In the data rows, the value 128 means zero.
Some points, one per row:
[138 149 135 141 169 128 140 149 112 107 140 103 156 142 117 108]
[ 98 124 137 148 136 127 144  99 132 128 197 152 139  69 119 142]
[122 172 105  78 145 174 101 123 122 135 107  93 130 117 121 138]
[144 114  99 145 131 141 126 154 108  92 141 150 125 131 126 116]
[122 106 126 101 128  84 180 152 118 167 129 136 143 136 145 119]
[109  82 141 104 110 135 200 123  96 139 120 179  68 163 143 170]
[160 158 155  45 154 208 113 129 134 118 120 172  20 142 160 114]
[133 132 123 129 119 136 104 123 134 124 122 120 128 142 128 133]
[145  94 141 163 102 101 182 119 129 115 140 175 147 145 136 113]
[151 141 131 105 132 137 114 126 111 134 125 114 121 109 131 125]
[146  93 121 115 129 120 128 161 116 114 127 148 137 137 165  79]
[117 145 123  93  52  81 111  51 170 172 104 108 136 103 105 121]
[108 119  82 163 133 101 132 128 119 134 151 119 136 103 113 111]
[128  85 105 130  88 124  97 125 114 129 123 149 132 101 121  92]
[118 137 130 176 162  94 123 105 129 159 139  57 160 193 125 139]
[169 162 154 102  72 127 111 117 131 137 121 153  92  30 136 102]
[164 101 140 108 168  94 131 176 117 114 114 180 143 169 156  86]
[131 255 161 196  13 199   9  53 166  97 197 168  80  59 194 224]
[126 123 120 132 162 150 122 142 119 132 158 126 109  94 113 129]
[134 106 105  89 140 136 120 137 126 129 115 107 134 119 145 103]
[139 140 124 131 141 114 140 146 131 139 136  95 151 109 147 148]
[148 139 119  97  91 110 170 174 127 115 131 192 131  63 112 110]
[141 154 139  82  81 126  98 100 172 154  91 114 102 119 180 140]
[162 158 148 115 115 143 127 139  97 142 114  95 142 171  98 110]
[115 137 125 111 127 139 108 118 113 134 110 132 116 148 140 142]
[133 255 164 167  34 227   0   8 178 176  89 184 109  91 124 245]
[160 125 137  94 109 124  96 122 124 139  99 152 119 142 155  93]
[135  92 120 168  33 173  83 133 138 116 135 141  99 103 105  96]
[ 81 134 105 128 156 152 105  91 124 166 149  91 154 113 117 163]
[210  52  98 136  94 112 191 183 117  65  50 218 181 115 144  76]
[108  93  87  83  42 138  67  41 189 189  50 150 130  84 107 127]
[128 116 131 116  83 130 150 113 133 136 125 155 140 123 125 146]
[143 179 204 157 142 185 136 129 166  78 113 175  76 153 140 139]
[ 79 151 149 131  73 146 136 144 194  89 172 186  84  10  90 120]
[166  79 118  93  97 123 119 139 113  75 123 189 120  83 115 119]
[104 130 128 133 115 123 111 108 141 142 103 120 132 125 107 117]
[124  86  89 127 107 108 147 135  99 150 131 132 126 100 121 121]
[126 126 120 123  91 151 122 110 105 130 108 101 112 114 114 162]
[147 143 152 146  91 106 126 130 129 120 133 115 160 124 118 132]
[133 151 163  52  58 158 140 101 143 121  99 127 104 146 126 196]
[154 132 122 155 161 115 132 140  98 124 130 125 146 153 129 116]
[123 156 136 130 159 135 154 108 128 100 131  92 112 177 120 105]
[129 119 125 127 148 136 146 134 120 131 136 137 108 123 122 116]
[148 163 153 154 133 107 205 124 135 107 125 161 165 162 119 153]
[129 104 119 128 157 104 130 174  96 156 123 135 107 148 132 107]
[129 146 125  82 123 109 118 140 116 170  98 136 132  91 122 122]
[126  87 105 116 180 142 166 160  59 103 163 185 110 153 167 100]
[137 139  98 112 146 146 137 124 113 121 138 135 131  97 138 115]
[129 153 155 123 136 124 106 102 124 135 139 144 131 124 135 140]
[117 133 127 144  96 109 130 114 141 134 118 125 143 109 114 141]
[134 127 124 125 118 132 138 122 124 135 125 134 125 118 138 129]
[122 141 139 127 149 128 143 138 122 110 135 137 133 149 138 131]
[127 107  91 128 197 106 203 101  70 167 207 136 153 136 146 119]
[164 149 118 118  86 136  79 122 115 107 112 102  98 140 102  65]
[120 188 120 155 127 127 103 118 138 123 120  91 128  72  91 124]
[100 146 137  92 150 127 128 138 122 162 136 126 105  71 118 167]
[112 149 127 108  73 122 103 125 169 147 117 137 119 101 104 163]
[ 74 166 132 135  91  87 138  89 179 177 145 109 151 124 120 196]
[105 103  98 154 150 109 177 136 127  96 134 146 172 160 125 109]
[148 139 174 101 149 124 153 140 118 119  90 115 167 143 128 116]
[135  99  99 120 132 132 126 116 133 115 119 114 163 150 135 126]
[112 197 206 220 232 148   7 126 107 117 238   7 149 175  71 142]
[ 92  52  84 171  28 176 137 187 132 156 130 255  78  77  66 145]
[101 184 125 105  82  95  47 107 198 181 106  86 155  24 133 143]
[121  91  93 130 148 118 135 141  95 112 137 129 134  96 110  99]
[128  66 133 179 141  84 145 135 119 120 116 107 130 142 119  92]
[ 91 153 138 121  95 108 115 110 144 160 142 128 106  78 110 153]
12 more points follow, each with its number after it:
[134 139 128 155 159 131 148 145 112 115 158 131 137 134 120 119] 0
[136 109 147 105 127 105 222 150 109  72 151 192  81 127 113 137] 1
[116 123 135 149 153 122 120 132 125 103 145 136 117 169 133 107] 2
[132 102  92 134 138  55 119 109 103 150 121 107 160 174  74  80] 3
[123 137 124 100 106 126 112 129 120 147 136 120 106  73 118 145] 4
[133 141 111  92 104 148 156 138 129 172 128 144 121 107 152 143] 5
[ 83 137 171 137  77 104  86 138 151 129 144 151  85  57 112 172] 6
[147 149 159  90 119 148 117 139 137 145 119  96 128 100 154 146] 7
[121 119 119  95 101 112 133 112 138 139 111 147 112 103 152 122] 8
[ 30 188 192 147  82  82 185 174 117 195 104  79 166  91  95 146] 9
[209 122 122 156 160 112 132 156 138  92 138 128 170 150 165  88] 10
[ 92 107 120 119 105 118  89 125 128 135 110 146  98  83 109  98] 11
Which of these numbered points is nearest to each point below by angle, seen from the average point of the first points? Its number follows each.
[ 56 116 137 144 126 157 116 120 179 112 153 123  99  92 148 201] > 6
[ 90 135 116 151  89 115 151 155 141 144 129 110 137 103 109 167] > 9
[117 127 182 158  42 132  61  99 154 107 145 170 140 156 111 189] > 6
[117 139 139 110 147 162 117 136 140 128 124  98 134 133 135 174] > 7
[118 140 135 123 117 125 151 122 142 137 127 120 132 117 119 143] > 9
[ 82 141 106 152 109 117 153 159 110 173 126 106 133 101 117 153] > 9
[107 116 164 141 129 123 107 141 139 110 128 130 127 161 124 128] > 2
[125 145 127 117 120  86 167 129 122 108 130 185 128  89 117 113] > 1
[138 149 139 120 100 121 131 143 124 147 114 133 119 119 115 118] > 9
[118 112 172 205  76 149  67  62 210  60 156 165 186 106  71 213] > 6
[111 148 144 139 100 117 134  91 140 145 148  67 141 128  80 158] > 9
[120 130 133 135 120 136 121 115 133 117 132 142 130 134 122 122] > 2
[170 102 141  62  96  86 148 124 190 160 104 174 139  72 207 129] > 8
[129 141 153 125 140 125 115 137 144 103 139 129 142 188 131 108] > 2
[116 108 123 187 181  91 114 113 135 109 108 114 101 186 141 108] > 2
[111  59 112 135 115 114 119 138 100 153 142 172  99 101 126 110] > 11
[190 129 118 160 139 104 135 139  95  94 145 140 164 154 147 122] > 10
[103 130 103  62 175 100  43 137  89 110 129 151  46  75 148  73] > 11
[122 117  94  76 125 146 102 114 146 144 120 147 120  69 117 177] > 4
[125 109 149 102  49 131 119 116 156 123 121 149  98 159 151 123] > 8
[144 189 130  90 155 139  98 149 118 118 139  76 123 110 146 120] > 7
[148 127 122  57  91 158 190 107  82 202  96 153 104  47 157 163] > 5
[ 27 122 152 161 159 101  74 135 143 165 218 180  68  55 101 176] > 6
[109 112 135 140 153 112 103 164 122 126 129 118  90 134 139 102] > 2
[ 94 143 137  94  79 196 144 133 179 154 141 176 100 136 150 156] > 5
[129 156 113  98  77  99 103 107 126 154 112 127 124  81 103 147] > 4
[136 160 158  66 146 176 166 129 105 166  90 162  84  90 158 133] > 5
[122 127 128 112 122 130 136 123 125 115 124 137 111 121 112 138] > 1
[102 111 118 134 100 176 206 154 130 156  86  71 108 165  53 150] > 9
[112 155 132 129 159 170  89 158 106 123 143 169 108  54 131  68] > 11
[149 185 138 144  84 115 134 127 132 150 108 117 146 109 126 161] > 9
[154 122 148 126 135 119 117 146 133 135 116 136 154 144 137 113] > 10
[115 145 135 120 111  75 153 110 138 116 136 127 146  92 128 119] > 9
[109 101 123 125 112 119 118 126 130 130 114 126 126 120 129 122] > 11
[111 104 164 101  64 106  82 137 164 126 155 176  91  35 145 166] > 6
[141 134 111  90 126 107 143  80 148 146 103 184  98 187 146 142] > 8
[113 117 115 113 128 148 105 121 132 143 115 113 115 119 129 121] > 11
[170 148 119 128 162 140 123 133 114 120 109  94 138 167 178  83] > 10
[183 112 175 200 158  46 174 103 163 127  65 138 207 220 216 112] > 10
[ 92 161 128 159  86 117 132 107 153 153 126 149 156 141 127 198] > 9
[120 177  94 142  80  86 106 148 170 164 113  58  57   0 118 173] > 4
[156 137 139 174 130  63 161  90  85 189  84 126 198 213  95  61] > 3
[113   1   9 138  69   0 153  61 145 201  56  54 231 140  49   2] > 3
[130 151 158 110 124 164 112 135 155 126 116 105 117 126 153 148] > 7
[104  25   7 173 170   0 124 153 107 144  77 121 227 189 158 140] > 3
[ 93 122 117  88  51  65 107  80 122 175  78 107 111 126 121 151] > 8
[160  98 113 121 136 141 155 133 125 114 101 142 129 127 139  84] > 10
[114 162 153  87 109 112 232  61 155  95 103 203 103  89  59 182] > 1
[130 153 127  96 121 170 163 121 129 144 135 118 103 111 140 149] > 5
[107 122 126 140  70 123 110 123 137 115 136 162  88  87 145 142] > 6
[115 101 154 150 120 108  95 134 147 112 114 137 131 166 131 116] > 2
[117 175  61 119 160  92 141 148 134 205 165  99 182  68 203 104] > 5
[165 141 125 107 115 132 135 119 110 142 111 145 135  93 144 132] > 5
[166 151 141 114  92 141 132 138 138 142 105 175 134  90 176 136] > 5
[119 120 122 127 119 126 125 129 131 131 130 134 120 119 119 132] > 11
[137 168 137 138 150 155 120 150 115 137 151 129 119 127 108 127] > 0
[118  91 135 165 154 138 141  89 127  99 143 135 152 183 152  92] > 2
[148 130 129 126 132 145 212 156  91 116 127 185 116 158  87 146] > 1
[138 134 122  91 100 136 141 131 132 170  97 174  96  84 150 138] > 5
[158 144 139 165 144 134 142 152 109  85 134 134 176 129 169 107] > 10
[140  86 137 147 103 120 172 182  85  92 133 222  88  66  53  97] > 1
[124  93 105 132 103 144 174  96 102 157 123 134 153 141 124 157] > 5
[160  80 105 143  97  97  91 105 118 135 130 135 129  82 142  74] > 11
[ 98 134 119  98 176 130 179 138 108 142 146 113 116 104 158 151] > 5
[156 152 175  66  88  28 161  85 130 151 122 118 137 136 155 100] > 8
[158 165 146 149 128 159 193 130 158 142  95 136 135 104 159 145] > 5
[120 121 120 131 138 147 141 137 118 121 149 123 126 111 124 135] > 0
[181 140 137  99 139  84 194 157  78  84 107 133 103 158  92  71] > 1
[102  99 112 106  89 133 105 126 131 188  89  85  81  24 149 133] > 4
[163 147 154  84 140 143 127 137 108  87 112 161  77 108 136 110] > 1
[ 96 134 111 113 128 147 128 106 116 166 138 114 101 112 103 139] > 4
[142 145 130 123 126 139 120 125 130 111 108 132 136 136 128 119] > 10
[141 127 148 143 122 104 146 113 144 132 111 133 174 150 150 120] > 10
[116 126 138 168  91  93 135 116 140 116 117 143 153 121 127 133] > 9
[155 148 109 122  95  79 107 126 173 105  80 130 114  83 151  99] > 8
[155 145 120 121 179 186 123 126 147 121 116 122 151 135 160  98] > 10
[120 116 136 107 125 124 132 132 125 132 139 139 105 121 113 121] > 1
[137 142 138 137 141 141 110 145 135 126 108 117 116 183 138 115] > 2
[128  77 115  95 106 148 145 123 134 125 135 137 130 119 157 167] > 5
[ 79 106 140 112 120 151 123 118 168 123 154 138 110 102 137 171] > 6
[130 120 139 133 108 121 146 137 138 124 127 139 128 134 128 120] > 1
[139 138 139 130 145 103 124 131 155 115 147 138 140 125 150 118] > 10
[155 152 123 174 184 123 148 143 100 102 185 120 121 174 115  97] > 0
[154 123 135  78 112 146 129 159 118 147  93 139 113  98 146 142] > 5
[134 135  99 106 152 150  88 130 117 122 153 154  99  75 112  89] > 11
[128 129 126 130 146 134 145 117 108 133 150 106 119 122 119 137] > 0
[113 124 110 130 115 136 135 107 134 121 115 140 132 108 115 125] > 11
[147  44 117  99 129 143 200 181  73 101 119 182  51  98 228  92] > 1
[147 111 112 125 113 137 144 140 118 119 104 109 143 130 134 106] > 10
[135 160 124 110 102 126 204  40 161 137  95 104 142 132  84 158] > 9
[126  52  43 125 131  91  86 139 159 132  73  65 243 188 108  96] > 3
[156 129 136 141 126  68 161  59 151 168  71 100 198 158 117 123] > 3
[ 93  90  99 130 120  93 137 114 136 135 113 111 158 127 130 131] > 3
[120 121 126 126 139 136 141 148 106 112 145 116 131 112  94 113] > 0
[ 97 154 146 125 142 101 113 112 139 111 135 151  88  99 121 137] > 6
[121  99  99 143 121 101 129 124 132 131 115 133 145 149 127 141] > 3
[136 132 136 178 165 120 129 121 112 117 162 118 156 132 115 105] > 0
[142  72 211 232 178 167  90 173 133  15 166 117 108 237  60  68] > 2
[124 178 163  44  97 222 127 126 129 132 220  87   3   7 147 207] > 4
[134 239 180 119 109 143 103 116 121 200 106 181  12 152 160 160] > 5
[133 124 178 131 168  97  98 135 128 133 151  74 138 217 161 153] > 2
[140 120 131 150 153 116 110 138 137 134 131 126 122 159 132 114] > 2
[134 168 129 132 144 135 185 112 105 107 145 141  90 142  82 146] > 1
[122 126 125 126 101 143 121 118 127 133 115 137 136 115 126 144] > 5
[133 115 106 171 170 125 180 178 124 110 126 113 170 151 110 126] > 0
[184 168 227 116  84  80  30 166 158  91 168 181  42  98 164 104] > 6
[119 134 133 129  23  58 117  68 164 183  95  99 138 123 157 131] > 8
